Each row is where one point has got to under a steady rotation. How many ticks took it there?
The counts run from 0 to 557.
[  3   4  16  20 -10 -13  -3  10   8   3   2  30   5   9   7 -21  -3  13
  -1  13  17 -24  -2 -20  -1   7   6   3  -9  -4  19  -6  -9 -11   8   4
  -6 -10  19   3  -9  -7  -7  -4 -20  14   2   1 -24 -30 -15 -14  12   7
 -14 -18] : 403
[  6  14  -4   7  -8  -3  -4  12   7  -2  16  26  -9   8  19 -12   0  10
  11  10   5 -21 -15   0   7  -5   2  10  12  -5  26 -28 -14 -14 -16  -7
   7  -4  18   7 -13  15   7  -6   4  -6  11  -3  -6 -29 -16  -5  -4   0
 -28  -4] : 506
[  7  14   2  15  -7  -5   7   0  15  -5  15  15  -1   4  19  -9   9  11
   6  15  12 -28   0 -15   7  -9   4  14  -1  -8  23 -24 -20 -13  -6  -4
 -11  -5  17   0  -4  11   2   3 -20  -2   9   1 -15 -31  -8  -5   1  11
 -22 -24] : 282
[ -2 -15  11   8   0  -8  -8  14  10  -4  14  38  12  10   1 -20  -1  -1
   7   4   4 -28  -3 -16  14   3  12   8  -1  -6  18 -12 -21  -6   9 -15
 -14  -5   6 -11 -11  -8  -4   5   2  -1   2  -9 -11 -22 -15 -17  10  22
 -16   4] : 27
[ -9   0   9   5  -3  -4   3   5  13  11  13  34   2  13  10  -9   9  -6
  10   1  14 -31  -1 -16  20   2  18 -10 -19  -7   8 -12 -25 -14  12  -1
   1  -6  12 -10 -13 -17  -2 -10  -8  -1   6 -15 -25 -24  -1 -22   6   5
  -8   0] : 540
[ -8   4   7  13   4   4  -3  22  -6  -3   6  42  -9  14   3 -21 -10   3
  16   7   1 -21 -16  -4   7  18  23 -12 -13   8  17 -16 -12 -14  17  -6
   1  -2   5  -2 -17  -5  -7 -15  10  13  -2   7  -1 -16 -19 -14  15   3
 -17   2] : 475
[ -2  11   8   2  -9 -10   1  11  15  -7  18  33  -8   6  15  -5   2 -26
  11   2  -9 -30   0 -12   9  -6  25   2   2 -11   7 -23 -23 -23  10   8
  -7  -5   3   8  -7   0  -4 -12  -3  -2   0 -10 -18 -27  -3 -10  -6 -18
 -14  -1] : 503
[-11   7   8  -1 -12  -8   6   1   9   5  18  30  -5   9  10  -8   9 -15
  11  -2   8 -36   2 -19  20  -4  22 -10 -12  -5   0 -17 -22 -19  15   1
  -9  -5   7  -1 -13  -8  -6 -11  -9   0   0 -12 -19 -25   5 -21   7   1
  -9  -2] : 34
[  7  14   5  13  -6 -12   4  12  14   3   9  28  -1   6  21 -11   9 -12
   7  12   7 -24 -10 -13   0  -4  17  15  -7 -12  35 -17 -22 -19   1   3
  12  -8  15  -6  -5   0  -1   5 -10  -7  15  -5 -12 -25 -11  -7  -1  -7
  -9  -6] : 337
[  2  14   2   6  -9   3   6   4  15  -4  24  28 -10  12   2   0  -6  -4
  12  13   4 -31  -7 -12  26   4  15   5 -23  17  -1 -21  -5 -10  12  -4
  -6  -6  13   1  -9  -1  -2 -17  -3  -1   2   6 -17 -26 -14 -20   7   3
 -20   2] : 546
[-12  11  -2   9   7  13   8  16  -2 -10  17  25 -18   8   6  -9   2  12
  19  11  -1 -20  -5   4  17  -1  19 -11   0  -2  14 -33 -26 -15   4 -11
 -12   6   1   4 -13  12   1 -19   9   5  -3  10   2 -12 -11  -5   2   9
 -30 -12] : 302
[ -1  -7  12   5 -12 -15  -7   3   9  -5  18  38   5   9  11 -20  -1 -13
   2  -2   2 -35   3 -21  12  -1  12   0   6  -6   6 -12 -15  -8   7   3
 -14 -12   9   2 -14  -7  -2   0  -6   6   2 -14 -20 -32   1 -21  11   6
 -10  -2] : 442
[  1  12  10  10   1   7   1  10  14   8   6  27  -5  11   9  -6   1  17
   9  18  14 -22  -8  -5   9   6   8  -1 -14   0  15 -16 -15 -10   1   2
   9  -4  22   2  -8  -7  -2 -18 -17  -1   5  -2 -32 -27 -20 -12  -3  -2
 -26 -14] : 523
[  4  -5  14   8 -13 -14  -9   7  11  -4  13  37   9   8  11 -20  -3  -2
   0   4   3 -30   1 -20   5   0   6  10  10 -12  13 -12 -14 -10  -1   0
 -12 -12  15   5  -9  -3  -2   0  -9   2   5 -15 -25 -35  -5 -14   4   3
 -18  -8] : 49
[  2  15  -1   3  -7   5   2   8   8   8  17  27  -8  13   5  -7  -2   7
  11  14  14 -24 -18  -9  23   4   8   4 -20  12  12 -20  -3 -12   2 -10
   8  -8  20  -1 -13   2   3 -15   2  -6   8   3 -15 -28 -22 -17   8   8
 -23   4] : 545
[ -3  26   9   9 -16 -12  15   2   8   0  16  14 -14  -2  14  -6  11  -7
   9   9   6 -26   2 -19   8  -8  17   2 -11  -9   9 -21 -16 -27   7   1
 -11  -2  10   9  -5   8  -6 -13 -19   3   0   3 -19 -28  -1  -7   3  -6
 -16 -20] : 335
[-11  15   8   6 -20 -18   2  20  -9  -3  13  31 -12  -3   5 -21   0 -19
  14  -1  -5 -17 -13 -16   5   0  22  -1   1  -5  19 -16  -4 -30  10  -8
 -10   0   2   7 -11  14  -7 -10  10   8  -4   6   4 -23 -11  -7  13  -2
 -12   2] : 384
[ -2  -4  16   9  -4  -2  -8  16  13   4  10  37   7   4  -8 -15  -8  13
   6  13   8 -22  -8 -15  16   7   7   5 -11   0   7  -8  -7  -4   9 -11
 -11  -4  15  -2  -7  -6  -7 -11  -7   3  -1  -5 -29 -24 -28 -19   8  13
 -26  -3] : 365
[ -2  -2  10   6 -17 -14  -3  -1   7 -10  19  34   2  10   7 -17  -4  -9
   4   0   3 -39   7 -23  12   0  14   1   0  -1   0 -12 -10 -11   9   0
 -20 -12   9   5 -14  -2  -2  -4  -9  11  -1  -6 -17 -32   1 -19  12   8
 -13  -5] : 328
[ -1   5   1  11   4  11   5   9   6   2  14  23  -2  12   7 -15   1  30
  11  16  16 -22  -7  -3  21   3   4   0  -7   1  19 -23 -19  -6  -2 -15
  -3  -3  18  -6 -14   5   5  -7  -4  -1   7   2 -11 -24 -20 -11   5  26
 -28 -15] : 190
[  2   8   0   6   0   4  -6  13   5  -2  13  36 -12  12  19 -11  -4  14
  10  11   1 -23 -14   2   4   4   5   2   7   0  21 -26 -16  -9 -11   3
  13  -5  18  11 -13   5   8 -15   2   0  10  -3 -13 -28 -14  -8  -6  -8
 -28 -10] : 0
[  6  -4   2   6  -4  -5  -6  19  10  -8  19  42   4  12   7 -15  -8 -10
   9   4  -4 -29 -14 -10  14   6  16  15   1   5  21 -19 -14 -11   7 -11
  -1  -7   8  -6 -11   0   3   0  15  -6   8  -5  -1 -25 -17 -13   4   6
 -16  15] : 436
[ -2  -6   9  15   5   1   0   7  10 -10  16  37   4  15   1 -17  -4   1
   8   7   4 -34   1 -12  15   7  21  -3 -12   3   9 -16 -23  -3  21  -4
 -18  -6   5 -11 -12 -11  -5  -1  -4   8  -2  -1 -10 -21  -6 -16  16  18
 -11  -6] : 306
[  3  11   3   8 -11  -4   0   3   2   7  10  23  -8  11  23 -17   6  20
   4   7  18 -27  -5  -9   8  -2  -2  -4   2  -6  19 -20 -15 -12 -14   2
   7  -9  24   9 -17   6   5 -10 -14   2  10  -6 -16 -34  -5 -11   3   6
 -23 -21] : 54
[  4  11   7  20  -9  -5   1  11  -4   0   2  25  -6   5  10 -26  -1  22
   6  17  16 -17 -12 -12  -2   6   2   7  -6   1  28 -15  -3 -12   0  -5
   0  -6  19   3 -15   8  -3  -4 -10  13   5  11  -8 -29 -21  -8  14  15
 -21 -18] : 288
[ -9   7   7   3  -8  -8  10   3  11   7  17  15   5  -1   8  -8  17   1
  12   8  15 -25   2 -20  24 -16  10   2  -8 -17  14 -16 -25 -19   0 -16
 -11   0  10  -8  -6   7  -1  -1 -13 -10   8 -13 -19 -26  -7 -12   2  21
 -20 -10] : 260
[ -7  18   5  10 -20  -8  12   3   1  -9  22  17 -10   2   0 -13   4  -2
  12  11   7 -28   0 -23  20  -3  16   3 -13   5   3 -20  -4 -18  14 -13
 -25  -2   5   1  -9  13  -5  -6  -6   7  -3  12  -5 -25  -6 -14  16  19
 -19  -8] : 493
[-10  12   6   3 -16 -15  -3  12 -11   0   9  33 -17   6  15 -23  -1 -10
  11  -3   0 -24 -11 -12   1   8  20 -13   5  -2  13 -17  -5 -23   6   4
  -2  -9   6  13 -20   4  -6 -15   5  16  -3   2  -2 -27   0 -15  14  -8
 -13  -5] : 105
[  7   5   8  12 -13 -15   0   6  11  -1  16  30   6   9   6 -17   2  -6
   5  11  12 -31  -7 -24  10   2  11  16 -17   4  19  -9  -3 -12  11 -10
  -6  -8  18 -10  -9   0  -4   5  -8   0   9   0 -14 -31 -16 -17  15  17
 -10   0] : 381
[ -1  -4  10  13  -2  -3   1  14  13  -3  16  27  12   0  -6 -16   1   5
   6  13   8 -23  -3 -19  14  -3  10  14  -5 -10  15 -13 -20  -9   8 -21
 -22   0   9 -10  -5   3  -6   4  -6  -2   4  -6 -16 -23 -24 -13   8  28
 -23  -3] : 26
[ -8  10  20  18  -7 -11   5  16   4  -7   6  30  -6   1   2 -16   3 -12
  10   8  -3 -20   3 -17  -4   3  25  -3  -6 -12  15 -13 -18 -21  23   7
 -19  -2   0   2  -6  -2 -16  -8 -13  14  -9   6 -16 -20 -11  -7   9  -7
 -13 -19] : 291
